Here are some points, each followed by its number:
[-22 -14  30  40   1 -13  24   1  32  12 -19  35 -28 -14   6   7 -45   2 -12] 0
[ 14 -17  17   0  -4 -19   9   3  19  13 -37  46 -18   4 -17   9 -28  -1 -39] 1
[  0 -20  -1   9  -5 -12 -15   5  16  34 -27  44  -6   3 -14   5 -39   8 -24] 2
[-67 -49  44  51  24 -22  15  29  14  32 -46  64  -6 -46  33 -16 -62 -11 -62] 3
[  9  15  32  21   1 -58  -1 -33  -7 -31 -33  30  20   2  16  33 -11 -23 -21] 4
[ 36   7  11   7  -2 -44   9 -50   9 -41 -32  17  22  11   5  31  -4  -1 -11] 5
[ 25  24   8  -3  13 -41 -29 -47  31 -33 -38  23  14 -23   4  32  -9 -39 -18] 6
[-18 -26  86  71  29 -47 -18 -31 -12 -23 -34  66   9 -48  44   1 -54 -46 -47] 7
[ -3 -32  52  -3  43   4  20  38  -4  21  65  14  15 -56  37 -16 -11   8 -25] 8
[ 65  33 -46 -98  20 -21  33   0  55  -4  58 -58   6  23 -34  21  35  42  33] 9
[ 38  28 -40 -80  33 -27  14   2  53  -5  58 -23  13   7 -51  32  37  24   3] 10
[-58 -16  22  25  21 -30 -40  -6 -19  54 -45  12   8 -39  36 -26 -59  23 -17] 11
[-69 -62  20  56  40 -23 -33   2 -34  47 -53   4  -9 -44  67  -3 -69  15 -46] 12
[-15   9  -5   1   2 -25 -23  -2  -6  14   7  -7 -27  10 -24  31 -12  10 -15] 13
[-30 -53 -44   8 -10 -19   2 -11  26  -4  18 -27  30  16   8  12   5  12 -23] 14
[-30 -20  61  60 -18  -8 -24  36 -29  -2 -18  -6 -16 -17  20   2 -58  28 -49] 15
[ 32  24 -65  -1 -18   4  13 -29  26 -45   6 -31  27   5 -47 -29  48  43  14] 16
[-34 -33  45  61  -3 -20  45  52 -43  -4 -28  34  -6 -49  54 -68 -40   6 -22] 17
[ 39  33 -10 -35  -1 -46  20 -21  -2  -2  33 -12  -6  13  -6 -27 -31 -15  32] 18
[  5  20 -39  18 -40 -26  -8   1  24  -9   6 -12  56   2  -4 -13  43  15 -18] 19
[  4   3  44  16 -25 -20  19  32  -8  -5  16  26  18 -16  37 -51  31 -13 -39] 20
[ -9   5  26 -27   4 -26  25 -11 -39 -28  40  12   0   5  14  -6  32 -16  20] 21
[  42   79  -71 -127  -15  -72    2  -61   -4  -85   52  -69   -2   65  -70   32   64  -11   83] 22
[-53 -38  71  67  17 -39 -17  34  -7 -11  29  27  30 -12  84 -67  19 -21 -50] 23
Which three points above are nearest to each new point by angle? Their numbers follow each, nearest first.
[-103  -41   32   69    1   31   29   13   -1   57  -16   74   -8  -51  101   -1  -22  -26   -5] 3 12 17
[-64 -16  70  41  23  40  20  31 -47  11 -16  30 -35 -18  45 -18  -3 -33   4] 17 3 23
[ 16 -28  33  19 -14  27  23 -45 -28   0 -10  14   2 -12  26  15 -21   5 -35] 7 15 12
[ 49  56 -71 -59  15   4 -32 -53 -27  14  -7 -55  -6 -14 -44   2   2  20  78] 22 9 16
[  2  33  -3 -15   5 -30 -31 -31 -28 -24  10  16 -27 -16  36   3 -30  37  27] 18 11 21
[ 56 -74  76  94  65  79  61  49 -53  40 -60  78 -13 -37  65 -16  -2 -18 -15] 17 3 7
[ -5  29 -39 -31 -37  15   8   1  20 -13   4  -4 -14  15   8  57  16 -26  32] 22 9 10
[-72 -23  60  29  37   2  18  10  -9  19  -2  32  23 -26  29  -8 -21   6 -43] 3 12 23
[ 25  21   6   0 -21  25   3 -14 -13 -36   1 -34 -27  -3 -35  25  -4  35  -7] 16 22 9
[ 73   7  -8  22 -25  34 -14  -2 -18 -20 -42 -26  37   9  -8 -35 -18  14  51] 16 18 19
[-39  26   4 -24  20 -13 -34 -37 -30 -42  -4 -49 -10 -31 -40  36  15  25  28] 22 13 16
[ 43  -3  16  11   2  28 -10 -15 -15 -46   6  -1  30  10  -2 -39 -32  -6  21] 18 16 5
[-44   5 -10 -26 -21 -46 -32  20 -42  23  39 -21  -1  23 -12   2  16   6 -20] 13 21 22
[ 27  51 -30 -69 -16 -15 -29  -3  31 -20  10 -71 -24  52 -56  24  38   2  51] 22 9 10
[ 25  59 -32 -59 -31   2 -19 -11  26  -4   3 -45 -31  64 -48  28  39   9  62] 22 9 10
